(in the rows, 128 means zero)
The rows of D fall into a few groups, and each row is roughly a mix of its group's hidden directions.
D, 144 rows:
[[ 84 130 154 111 113 146 135 155 167 163 118]
 [136 141  80 120  79 122 138 117 110  99 155]
 [132  95 119 130 123 116  86  97 183 137 123]
 [132 134 113 139 134 157 140 122 122 201 109]
 [148 145 154 123 118 130 168 124  76 165 135]
 [110 132  95 112 140 107 140 146 158 117 187]
 [172  77 124 119 102 129 156 139 109 116 108]
 [155 127  94 121 152  86 146 163 140 111 159]
 [172 151 127 171 126 121 120 136 172 149 147]
 [154  98 149 113 141  92  86 144  97 134 106]
 [127 145 119 125 133  89 160 175  93 156 130]
 [190 128 115 174 122 109 122 132 135 141 108]
 [107 102 120  84 129 132  81 125  87 133 119]
 [117 105 148 108 163  90 163 154 138 129 160]
 [101 119 185 129 113 128 130 170 142 127  98]
 [139 109 148 140  86 126 135 171 174 145 120]
 [140  99 126 169  91 122 124  97  98 163 127]
 [173  77  97 148 123 104 128 124 139 120 108]
 [113 114 161 163  78 105 113 116 122 101 145]
 [147 129  66 116 167 119 129 152 141 107 138]
 [108 139  96 124 121 125 198 124 138 108 134]
 [145 113 119 152 119  81 150 107 145  95 166]
 [183 153 118 117 130  97 101 161 111 125 113]
 [104 133 114 154 143 140  91  75 135 142 159]
 [103 135 165  98  83 125 118 147 140 142  91]
 [140 110 109  75 127 135 143 169 118 129  90]
 [109 170  86 154 127 150 156 103 142 149 120]
 [137 145 139 141 149 130 180 148 181 116 125]
 [121 158 105 127 168 126 143 140  78 119  95]
 [115 120 126 132 177 172  87 128 139 102 121]
 [ 99 126 131  93 134 166 139 117 163 128  82]
 [137 149  95  92 121  99 103 114 119 156 169]
 [ 81 154 181 115 154 146 113 131 128 130 136]
 [148 103 136  77 133 169 165 125 108 133 124]
 [152 115  96 129 182 106 120 158  99 127 144]
 [136  99 157 120  93  80 109 113 147 102 145]
 [104 173  98 129 125 120 111  81 101 123 110]
 [127 124 135 115  98  77 104 165 140  91 134]
 [ 87 109 153 148 118 130 131 173 150 164 138]
 [133 100  62 110 120 150 117 114 117 150 113]
 [118 130 168 121  84  91 130 164 100 124 132]
 [151 151  77 126 132 133 156 123 133 179 135]
 [157 110  97 109 167 100 133 108 153 163 131]
 [126 107 115 146 115 137  59 140 115 155 117]
 [ 82 122 158 124 134 111 115  98 123 102 173]
 [120 135 131  99 128 155  89 128 116 152  72]
 [130  91 134 138 170 108 151  84 127 149 153]
 [182 135 103 171 109 125 130 101 106 114 123]
 [127 115 144 171 142 170 178 110 137 132 117]
 [117 135 147  93 161 110 166 164 152 135 153]
 [ 91  92 134 150 115 130 121  77 113 143 155]
 [112 102 164 140 153 143 172 156 124 138  94]
 [160 150 122 106 119  97 114 172 109 166 115]
 [112 138 140 176 152 142 134 148 172 160 141]
 [117 133 147 106 122 120 118 184 156 101  91]
 [168 135 102 152 153 133 113 106  76 137 137]
 [110 122  80 145 137 117 179 104 156 138 135]
 [ 74 107  93 155 130 119 100 114 126 114 152]
 [126 130  96 133 149 108  91  93  92 100 152]
 [111 140 136 137 145 171 153 171 164 134 103]
 [124 148  93 119 154 117  94 166 114 127 171]
 [151  97 127 130 153 105 154 173 101  95 120]
 [147 107  95 141 147 156 103  99  82 144 116]
 [102 109 125 140  66  99 102 116 139 118 111]
 [165 121 193 131 121  99 111 133 135 126 114]
 [139 140 141 124 166 137 192 103 113 116 120]
 [108 124 127  86 172 112 100 171 116 125 130]
 [161 150 110 153 125 119 185 136 161 139 134]
 [150 143  79 140 131 122 155  85 125 105 156]
 [175  88 110 164 115 112 136 123 128 152 102]
 [133 135 172 165 131 123 154 155 166 150 107]
 [115 125  76 149 154 153 131 104 167 144 117]
 [156 131 119  88 136 119  77 155 155 111 112]
 [120  89 153 118 132 125 141  75 152  99 149]
 [113 176  82 148 133 132 138  87 138 129 144]
 [126 108 151 123 138 148 159 190 138 146 106]
 [160 164 103 110 174  99 120 143 149 135 142]
 [ 95 116 147  97 171 124 157 128 139 170 137]
 [112 121 113 127  88 144 152  87 175 109 124]
 [141  97 158 110 134  87 136 139  95 170 119]
 [149 131 155 173 147  95 151 114 147 162 143]
 [177 107 148  79 135 131 138 119 112 107 153]
 [115 118 132 127 137 160 165 106 161  84  99]
 [ 97 135 105 118 104 119 135  90 104 134 181]
 [167 107 104 168 114 134 121 119 117 132  77]
 [125 119 102  78 145 167 150 107 104 122 152]
 [125 125  98 155 157 159 161  80 137 140 135]
 [ 98 121 181 136 126 161 113 132 100  94 133]
 [ 96  74 141 140 105 156 109 104 109 126 108]
 [101 115 173 156 129 119 149 174 138 137 154]
 [107 135 136  87 136 143 104 156 135 173  92]
 [ 78 118 147 153 124 109 150  81 127 110 111]
 [107 125  73 121 132 112 140 140 181 114 118]
 [115 130 168 129 122 118  87 179 147 149 116]
 [154 118  90 115 123 129 109 116 134  98  70]
 [107  99 116 164 166 143 114  90 152 108 141]
 [136 174 118 180 136 120 135 126 168 147 136]
 [180 120  84 153 114 109 154 125 136 150 123]
 [131 188 138 117 126  99 140 138 127 108 171]
 [108  92 147 118 160 100 161 112 137 165 147]
 [136 102 125 128 143 108 107 122  88 189 130]
 [135 107 117 118 146 116 122  71  88 156 147]
 [116 139 103 166  90  83 159 139 121 141 138]
 [132 141  75 100 159 134 168 134 153 138 117]
 [112  97 137 126 131 159 104  84 173 110 124]
 [160 139 114 128 114  93 183 107 110 136 149]
 [151 132 155 153 177 117 123 134 151 171 112]
 [138 143 115 166 112 142 119  83  99 116 169]
 [118 162 142 144 104 143 167 150  76 125 131]
 [ 80 140 163 116  83 140 106 136 150 143 128]
 [133  64 129 135 126 107 151 111 117 168 118]
 [123 145 160  84  83 150 126 154 127 110 108]
 [141 109 118  93 116  96  86 133  79 124 129]
 [ 94  79 158 117 120 118 104 115 142 110 163]
 [103 108 162 131 120 123  88  87 101 134  99]
 [ 97 103  99 110 121 175  92 116 121 108 109]
 [117 139 187 142 149 132 106 131 112 171 114]
 [133 147  99 147  97 103 152 178 151 119 111]
 [149 130 115 136 127 112 200 132 141  98 133]
 [112 102 130 126 172 167  90 109 157 127 118]
 [101 144 121  97 144 147  72 119  96 148 132]
 [177 158  96 163 139 133 146 138 122 102 146]
 [111 136  94 175 149 167 150  98 128 140 129]
 [148 107  78 131 169 119 123 122 115  85 128]
 [117 142 147  65 139 127 152 137 163 125 105]
 [125 150  98 104 160 139 170 150 124  86 131]
 [138  98 147 111 138 108 154  92 130 183 136]
 [121 157  74 112 111 130 152 155 159 113 109]
 [136 136  77 160 137 137 100 121 155 165 112]
 [131 135 169 126  91 137 140 154  88 153  99]
 [122 102 158 123 135 108  88 186 120 124 123]
 [137  81 131 138 126 126 105  98  79 123  98]
 [109 155 136 167  79 159 117 128 146 102 141]
 [175 145 106 143  96 116 106  93 102 110 120]
 [ 91 136 191 128  93 122 123 136 129 134 148]
 [136 156 167 171 117 141 160 139 126 103 157]
 [113 127 129 148 122  93  66 118 140 114 161]
 [172 132 165 132  89 115 122  96 102 123 146]
 [116 101 148 135 145 116  81 154  87 112 105]
 [119  88  83 136 101 114 157 154 119  98 122]
 [115 128 119 151 144 172 143 154 127 174  94]
 [ 77 134 135 103 141 133 117 173 157 111 148]
 [117 144 128 108 166 171 119 163 110 158 103]
 [112  93 130 125 138 180 113 118 104 167 106]]
Each list below has four rows that fit no group; the rest each fit one group, if only roughly. Name those rows in the order they come.
- Z54: [140 128 164 158 181 137 134 162 147 140 141]
- Z230: [ 80 134 108 150 123 126 123 105 164 133 173]
- Z155: [153 117 128 112 139 126 115 197 159 131 116]
- Z174: [125 119 106 109 181 161 135 136  81 131 129]
- Z358: [143 164 136 125 109 185 109 151 113 120 101]
- Z193: [ 81 119 130  99 108 100  92 135 101 106 111]
- Z217: [143  75 178 133 149 109 120 132 109 110 119]
- Z309: [145 116 142 149 159 175  91  97 110 147 127]
- Z583: [149 115 105 135 113 160 157 131 137  98  73]
- Z662: [131  89 152 136 128  83 116 172 115 131 101]
- Z326: [115 123 125 124  81 129  73  98 128 150 108]
- Z343: [140  94  88 138 122  85 135 146 114 167 112]
- Z180: [148 100 113 139 147 144 148  79  85 128 110]
- Z391: [149  90 170 114 143 106 104 111 150 103 102]

Z155; Z583; Z343; Z391
- Z306: [175 147 134 110 143 129  97 141 111  78 135]
- Z790: [155  94  78 138 134 139 103 126 153 105 100]
- Z254: [149 177  98 150 105 116 119 108 110 143 163]
- Z768: [105 124 151 138 101 110 184 109 120 146 161]
- Z803: [103 101 122  94 158 122 151 159  98 147  97]
- Z769: [137 156 193 149 134 109 101 143 110 134 123]
- Z571: [160 177 113 118 170 111 114 108 122 139 102]
- Z133: [170 125 106 103  98 142  85 104 103 142 129]
- Z909: [103 175 119  98  95 164 126 139  99 129 132]
- Z947: [103 129 139 139 139 142 135 164 107 153  68]
- Z447: [101 130 149 102 124 128 174  82 150 128 152]
- Z729: [152 102 170 129 125 112 126 136  67 138 129]
- Z214: [176 120 121 132 140 104 108  69 119 134 136]

Z803; Z571; Z729; Z214
- Z699: [134 126 155 146 134 103  76 154 164 103 141]
- Z101: [131  68 161 144 147  96 148 120 141 136 118]
- Z296: [113 130 157 165 184 103 122 151 134 130 148]
- Z55: [139 127 183 106 116 101 131 149 137 134  82]
- Z147: [159 168  78 134 132 146 108 118 126 162 125]
- Z322: [147  93  73 137 138 135  99 144 105 125 155]
- Z691: [146 124 127 134 116 130  92 117 158  62 137]
- Z118: [169 124 132  83 115  77 120 132 126 154 131]
- Z19: [107 167 100  88 142 123 115 119  83 146 131]
- Z7: [160 133  93 138 173  94 137 122 119 161 109]
- Z116: [105 147 113 136 107 123 174  78 125 126 158]
- Z339: [ 73  83 152 116 145 121 107 144 128 121 110]
- Z175: [113 129 128 122 156 107 103 139 150 103 190]

Z699; Z19; Z7; Z116
- Z363: [153 154 156 115  72 122 146 165 136 129 126]
- Z612: [ 96 144 116 144 121 132  85 184 131 122 109]
- Z53: [132 137 147 170 143 145  82 154  89 142 125]
- Z428: [132  92 134 107 157  99 176 159 113 127 145]
- Z716: [120 159  92 133 172 150 119 125  84 140 114]
- Z18: [110 122 158 101 156 111  93 126  92 166 138]
- Z704: [116  67 113 101 145 103 132 110 109 155 135]
- Z886: [134 141 130 149 146 103  98 107 112 182  95]
- Z201: [130 118 109 161 137 168 115 124 167  93  96]
- Z371: [ 99 135 133 133 139 150 171 152 110  82  99]
- Z98: [111 130 141 129 171 113 157 169 139 102 164]

Z363; Z428; Z886; Z371
- Z863: [144 115 134  81 120 107 132 128 150 184 110]
- Z45: [ 98  99 159 122 122 121 192 121 125 136 141]
- Z561: [132 105  93 133 143 141 114  94 168  88 107]
- Z107: [ 60 101 143 159 110 132 127 141 138 135 122]
- Z17: [113 132 117  93 156 146 158  96  82 108 124]
- Z240: [115  84 102 110  85 132  85 111 129 131 133]
- Z966: [143  66 146 130 142 134 131 124 149 166 102]
- Z643: [ 87 139 132 127 134 166 110 100  89  93 123]
- Z625: [154 142  90 179  92 145 115 107 123 127 137]
- Z251: [140 115 144 115 137 145 136 192 102  94 124]
- Z208: [139 139 143 142 153  96 129 134 166  76 155]
- Z456: [110 125 154 177 101 115 140 113 133 149  83]
- Z86: [105 117 102  76 122 115 136 121  89 158 147]
- Z161: [146 132 123 164 113  77 105 100 137  98 148]

Z561; Z966; Z643; Z251
- Z941: [136 111 134 106 181  98  82 126 122 148 127]
- Z943: [135 118 115  91  85 133 155 166 112 105 103]
- Z783: [102  84 157 145 119  87 129 109 127 112 160]
- Z751: [ 85 127  98  91 134 125  99 155 152 150 146]
- Z225: [140 150 106 136  88 138 155 126  79 139 159]
- Z698: [137 146 134  85 185 125 125 160 107 137 123]
- Z304: [135 104 110 129  65 133 127  85 147 127 123]
- Z362: [ 91 104 112 132 112  62 141 116 132 132 129]
- Z94: [149 138  94 111 115 141 105 152 138  71 109]
- Z57: [128 135 101 133 133  79 116  73 109 148 134]
- Z87: [124 168  76 126 161 112 114  97 136 118 142]

Z225; Z362; Z57; Z87
- Z682: [175 118 150 160 123  89 117 144 136  93 118]
- Z885: [ 97 114 137 127 123 148 160 189 121 105 140]
- Z760: [154 147 143 114 145 150 136 128  92 188 123]
- Z812: [115  88 110 117 169 137 102  82 121 142 142]
- Z991: [131 114 132 122 141 131 103 125 116  62  88]
- Z99: [146 102 121 175  98 138 161 120 157 107 105]
- Z269: [119 162 156 167 104 125 138 134 179 109 128]
- Z811: [112  96 100 120 114 138 160 100 129  89  90]
- Z328: [136 107 125 170  85 126  99 160 126 137  95]
- Z870: [ 94 131 130  65 116 128 125 142  92 110 137]
- Z266: [112  87 147 124 137  83 102 104 111 122 163]

Z885; Z812; Z269; Z811
- Z16: [116  97 146 113  88  96 117 126 150  99  90]
- Z188: [139 145  91  86 124 100 158 165 145 143 117]
- Z26: [125 160 107 121 149 153 144  67 105 137 122]
- Z715: [ 78  78 119 114 123 136 145 109 140 118 156]
- Z518: [147  91 105 123 109 138 148 141 155  78 102]
- Z828: [ 96 102 147 137 126  97  86 135 141 103  90]
- Z962: [102 146  77  98 162 127 113  92 127 128 131]
- Z267: [165 108 143 132 161 127 178 154 127 104 147]
- Z272: [ 92 171 146  89 131 123  90 139 144 141 141]
- Z995: [178 139  86 109  97 117 122 115 101 147 138]
- Z68: [141  91 123 120  71 129 138 128  86 140 110]
- Z150: [128 160 112 142  97 123 149  72 128 160 141]
- Z388: [164 136 120 170 117 129 152 103 108 153 169]

Z828; Z962; Z995; Z150
- Z705: [122 124 161 158 189 126 102 140 105 134 121]
- Z194: [106 148 138 177 114 137 130 157  88 158 116]
- Z196: [141 163  79 137 142 135 100 117 136 133 173]
- Z265: [135 169 154 129 125 159 109 120 167  85 122]
- Z227: [ 90  92  95 120 149 152 156 138  94 112 129]
- Z284: [145 172  96  81 133 131 104 102 128 111 138]
- Z501: [121 154 112 161 162 147 147 152 172 109 147]
- Z968: [116 151 142 110 113 129 142 124 188 130 173]
- Z636: [132 102 155  96 107 136  90 116  93  96 149]
- Z638: [130  90 138 131 112 162 104 100  86 112 100]
- Z483: [ 81 123 127 142 183 133 137 160 115 146 132]

Z265; Z501; Z636; Z638
- Z417: [132 115 123 130 176 153  69 132 144 131 113]
- Z577: [113  88 136 115  93 173 150 146 144 151 111]
- Z842: [123  79 120 151  98  98 137 117 109  93 105]
- Z110: [162 100 169 151 125 124  91 114 117  99 106]
- Z526: [105 130 148 153 104 113 113 101 140 189 134]
- Z919: [132 120 146 144 120 146  96 129 102  91  73]
- Z475: [150 107  96 117 154  85 123 108 113 100 162]
- Z245: [113 133 181 147 116 162 126 124  80 121 134]
- Z379: [143 114 136 104  99 158 109 153 173 122  92]
- Z39: [117 152 114 117 140  93 103 121 143  85 174]
- Z546: [100 158 171 111  86 129 160 147 134 137 122]

Z110; Z526; Z379; Z546
- Z186: [128  97 125 146  88 154 169 140 147  95 148]
- Z853: [121  98 107 138 175  75 113 143 139 138 134]
- Z37: [115 120 125 108 148 119 187 175 125 127 146]
- Z593: [134  95 112  97  82 148 161 100 120 110 123]
- Z667: [150 153 115  96 154 121 125  95  97 152 167]
- Z167: [175 133 129 156  96 106  95 138 107 102 111]
- Z393: [144 126 154  71 110 154  98 140 144 132 102]
- Z249: [126  67 144 115 116 151 112  89 104 135 125]
- Z184: [125 124 123 199 101 143 158 126 125 141 119]
- Z963: [156 173 121 109 136 149 174 106 129 154 141]
- Z470: [ 95 133 130 159 124 102  89 126 141 163 166]
- Z882: [182 158 146 105 135  98 135 121 131 100 153]
- Z236: [105  97 129  93 110 125  85 161 140 120 160]
- Z438: [ 73 112 126 145 127 130 120 158 151 105 167]
- Z148: [ 85 117 100  78 128 126 129 112 167 120 133]

Z186; Z37; Z184; Z470
